In the rows, zero is written as 100.
T: rows in a few groups, each row roughly a mix of its group's directions (some rows in no group):
T (109 x 11):
123,110,78,98,121,101,128,82,88,136,80
91,95,91,91,101,88,41,83,115,92,99
100,71,67,108,129,106,125,78,97,99,78
87,105,146,119,66,107,111,98,104,121,109
69,107,137,134,84,108,111,94,110,106,118
130,88,64,85,133,106,101,77,90,107,88
111,60,108,139,90,109,117,99,95,126,98
69,111,128,99,88,60,89,122,86,104,89
118,97,123,83,68,66,125,86,83,103,92
111,101,82,96,118,101,130,80,68,131,79
98,96,120,107,103,96,105,60,102,84,53
107,87,129,128,94,107,147,113,105,105,114
105,127,136,94,61,99,100,126,101,111,112
107,97,69,105,121,95,126,80,79,126,71
80,143,126,77,94,97,95,111,113,76,111
118,130,113,95,79,101,59,118,105,79,114
74,104,128,89,73,70,95,121,79,105,82
107,98,80,94,123,94,131,76,81,132,77
118,106,72,104,120,98,129,86,78,132,80
56,112,124,76,92,81,105,119,78,95,99
76,90,120,108,80,113,87,71,118,62,92
110,100,78,100,115,102,125,76,83,130,63
69,112,124,90,79,75,86,131,80,93,95
115,59,68,98,112,90,79,93,94,84,75
109,137,112,97,81,98,69,124,116,95,127
118,111,73,85,104,125,99,113,104,139,128
92,132,84,65,115,106,76,105,106,71,115
82,116,73,101,113,135,69,110,109,83,120
70,71,90,78,117,82,77,107,131,104,107
124,67,74,111,129,100,123,89,123,94,92
78,87,85,106,75,97,73,138,124,102,85
106,58,102,99,118,89,138,91,106,126,96
104,100,99,89,91,97,67,143,135,113,105
110,127,93,76,83,85,69,135,113,97,114
94,140,101,76,109,92,67,98,87,70,99
105,118,105,108,121,114,122,82,146,115,81
81,89,124,100,87,97,69,119,107,62,121
108,100,117,135,101,120,144,93,115,111,113
94,66,80,129,115,108,103,65,109,119,90
108,102,81,103,112,99,132,81,73,128,68
115,86,58,70,131,88,91,97,93,95,87
78,107,89,69,97,83,53,92,88,111,94
105,52,103,120,83,112,118,94,93,131,98
96,68,98,125,92,122,137,84,102,125,104
73,112,78,99,84,122,59,118,105,91,118
63,119,129,106,96,72,109,128,93,99,87
113,62,83,83,133,88,113,79,114,101,84
93,127,111,105,89,117,151,113,86,114,101
110,105,78,88,94,125,86,134,93,130,128
102,97,75,99,119,95,135,76,77,128,79
120,109,90,88,114,92,88,141,103,122,135
107,56,112,121,97,111,131,99,92,127,90
74,127,117,131,68,114,77,97,108,101,109
116,104,107,111,129,77,121,65,84,87,75
100,105,115,101,86,106,67,114,137,73,127
105,107,83,117,84,92,108,149,68,111,104
108,67,106,107,121,104,148,83,102,100,86
126,101,133,106,81,62,119,110,87,95,86
124,87,126,88,102,65,130,77,83,106,100
105,115,126,104,66,131,119,86,75,99,85
115,63,102,137,109,115,124,103,108,123,95
116,132,122,98,73,105,83,104,123,128,121
116,102,76,102,125,98,125,79,72,126,77
106,96,82,94,122,95,128,79,76,132,71
98,101,133,87,84,114,67,121,107,79,128
72,113,77,109,96,128,70,127,116,91,115
70,111,133,105,60,96,75,106,92,103,100
80,88,88,79,96,77,48,93,101,112,98
109,84,53,95,128,100,89,97,73,86,86
92,60,109,118,76,119,123,97,85,126,91
97,129,109,73,82,63,73,92,87,88,95
82,95,127,94,98,109,121,60,78,76,116
112,102,122,102,113,94,105,59,103,89,56
96,132,102,68,86,73,66,104,94,84,91
48,110,121,99,90,90,107,127,92,106,85
108,84,113,93,90,73,89,92,131,123,61
69,117,136,112,72,99,94,96,124,117,115
105,63,104,131,83,114,132,99,102,125,99
91,100,126,104,84,94,76,124,112,65,131
91,130,99,56,97,82,75,85,87,82,100
104,69,111,127,69,122,121,97,80,115,86
92,89,69,75,104,84,59,97,80,97,81
86,131,103,137,101,131,125,88,101,106,114
92,97,108,120,110,85,102,63,118,55,103
117,52,101,120,90,120,115,95,91,125,92
105,60,108,125,81,112,118,91,87,130,83
91,147,103,62,109,97,81,95,115,91,108
74,109,77,102,123,141,90,111,110,87,121
102,77,63,84,141,85,93,86,114,100,100
130,94,125,108,96,52,122,99,102,106,95
113,104,73,104,116,105,128,86,63,127,85
107,131,124,66,95,91,63,98,107,99,115
103,61,102,117,89,119,135,89,100,129,90
93,100,83,93,79,120,77,132,127,114,129
108,102,80,91,119,96,137,81,84,138,85
84,85,98,89,102,84,44,80,103,93,96
127,88,125,89,77,62,103,87,76,106,87
84,85,91,95,96,93,62,131,135,93,111
94,60,106,127,84,116,119,92,89,131,90
101,55,78,100,106,90,90,76,113,100,68
97,143,113,96,78,105,61,107,106,99,118
108,98,81,97,109,89,68,141,129,110,114
111,53,86,116,115,100,126,99,81,89,81
87,108,88,140,102,134,68,92,87,92,108
114,93,67,104,123,133,95,80,118,96,128
78,129,115,129,73,109,107,128,101,101,122
88,138,110,78,104,69,73,101,88,79,101
89,137,97,71,117,76,73,109,108,80,104
76,106,135,114,99,62,92,107,70,102,94
which group is each row in? (one row of each group first):
117,103,120,94,110,122,81,57,108,88,71 : (86)
96,138,98,82,124,84,77,115,109,70,114 : (8)
79,86,87,79,97,75,52,106,82,101,96 : (69)

92,104,112,107,76,111,72,109,138,72,123 : (86)
83,113,72,108,119,130,76,117,123,90,121 : (8)
81,86,129,90,116,80,116,61,98,77,95 : (86)
78,75,85,93,103,97,58,113,132,97,86 : (86)
95,102,93,123,83,105,128,75,86,100,55 : (86)
129,100,134,97,99,69,124,102,81,94,76 : (8)
87,121,71,76,109,91,53,97,93,101,104 : (69)
74,127,119,71,83,78,103,126,94,88,82 : (8)
66,80,79,98,74,116,75,130,102,104,106 : (86)
125,110,123,117,118,85,102,76,82,72,73 : (86)
90,134,127,118,60,115,91,102,110,112,107 : (69)
